One turn moves each row of this set onto another row. After a few examples, where does it send each row asked below?
Q233: [ 12  10   3  13 -18   2 -17   9   1   9   1  33 -12  -1 -10 -29   1  15
 -30   2   8  -9 -20]
Q755: [ 23   3  18  17  -7 -13 -23  11 -11  10 -13   8 -15   6 -14  15   3   6
 -11  -3   5  26  16]
Q408: [ -3   5 -10   3   9  -6  -2   5 -11  -1  -3  -4  -8  -2   6 -15  15  13
  44  10   0   8   6]
Q568: [  4  10   7   3  -8 -32 -21  -6 -10 -10   4  19  -5  -5   2  -8   4  27
 -20   3  -7 -11 -26]
Q74: [-13 -22 -15  -7  -8   2 -26  -1  19  22  17   5  -8  -4  12   6  -7   4
  -1   6   6  -4  -5]
Q105: [ 17   9   6   7  25 -28  -1   7  -2  -4   9  -1 -10  -3 -18 -40  15  21
 -18  -8 -15   2  -9]
Q267: [-13 -34  -5   6  -1 -12 -22   4  19   4  -8  -6   6 -10  17  -7   0   7
   2  18   8   0   5]
Q885: [ -2  11  11   0  11  -2  -2  10  13 -15   1  -6 -18  11  -8 -34  15  -1
 -34 -15   2  -4 -19]
Q155: [ -3 -28 -18  12  -7 -12 -17   2  19  14  10 -10   0  -5   5  -8 -15  -3
 -15  18 -10  -5 -14]
Q266: [  9  -3   3 -10  -7   6  17  19   6  10   0  -1  -7  13 -26 -10   6 -22
   5   5  11 -24 -11]
Q604: [  7  11 -18  16  11  -7  -7  -2  -2  -4  10  -6 -25   2  -2 -12   8   0
  28  -6 -24  15  -2]
Q134: [ 16  10   7  17 -12  -4  -5  19   0   4   7  26 -16   5 -15 -23  -4  29
 -29  -5   2  -7 -14]
Q772: [  8 -10  13  -1  -3 -14 -27  13  -9  22  -7  17  -4 -11 -28  17   2  16
   1   2  14  12  17]
Q332: [-11 -16 -17  11 -10  -3 -17  -4   9  17  13   4   2  -9  18   7 -16  17
 -15   3   2   0  -3]
Q941: [ 33 -17  20  14   7 -19 -18  14   0  15  -4  18  -3  -2 -23  11   7   3
  -9  -4   8  11  14]
Q366: [ -7   7   7   1  14  -7 -13  -2  10 -20  -5   4 -12   3  -8 -36  23  -7
 -24 -15  -5  -5 -25]
Q101: [  6  -1  11   9 -18 -11 -18  19  -8  14  -5  14   4  -8 -18  13  -9  21
 -18   5  13  14  18]
Q129: [  5 -18  -9   1   1  -9 -28  -3  31   4  15  -8 -10 -11  15   1  -6 -12
 -13  11   6  -4  -7]
Q873: [ 15  18 -10   7  22 -12  -9  -7 -12  -3  10  -4 -18 -15 -12  -1   9  -1
  32  -3  -5   1  -9]
Q507: [ -4  14  -9   0  21 -10   5  -2  -6  -4   0 -14 -15  -5 -11 -19  19   2
  19 -18 -13  14  19]
Q124: [-13  -8   3  -3  -2  10  10  13  -8  10 -26  -8   0   4 -14 -17  12  -8
  17  10  21 -12  -2]
Q402: [-12  -2  -1 -11  14   6  17  18   1   8   1 -19  11  11 -22 -26  14 -16
  -3  -1   4   2  -5]
Q720: [  0  14   3   7   0 -23 -16  -4  -5  -8   7   1 -12  -9   2  -9  -6  28
 -31   1   1 -14 -29]
Q251: [  1  -2   9  -6  -2  -3  12  15 -10  14 -16 -19   0  13 -33 -12   6 -22
  -9  11   6  -9 -11]
Q213: [ -9 -15   3 -21   8   5   6  22   6  19   1  -5   4  11 -32 -15  15 -16
   9   3   8  -6  -3]
Q881: [ 13 -17  15  12   0  -5 -21  13  -3  17 -19  10  -1   0   2  -4  10  13
   3   7  23  23  24]
Q480: [ -6   8 -10 -10  23  -7 -15  -9  -2   5   4  -8 -23 -10  -9  -6  20  -1
  30 -11  -4  12  10]
Q232: [ 21  11  10  -5  14 -26  -4   6  -4   2   7  10  -6   5 -16 -48  26  10
 -16  -1 -11   3  -7]

Q266 -> Q941
Q105 -> Q720
Where do these go?
Q480 -> Q74
Q402 -> Q101
Q124 -> Q881
Q233 -> Q232
Q755 -> Q604

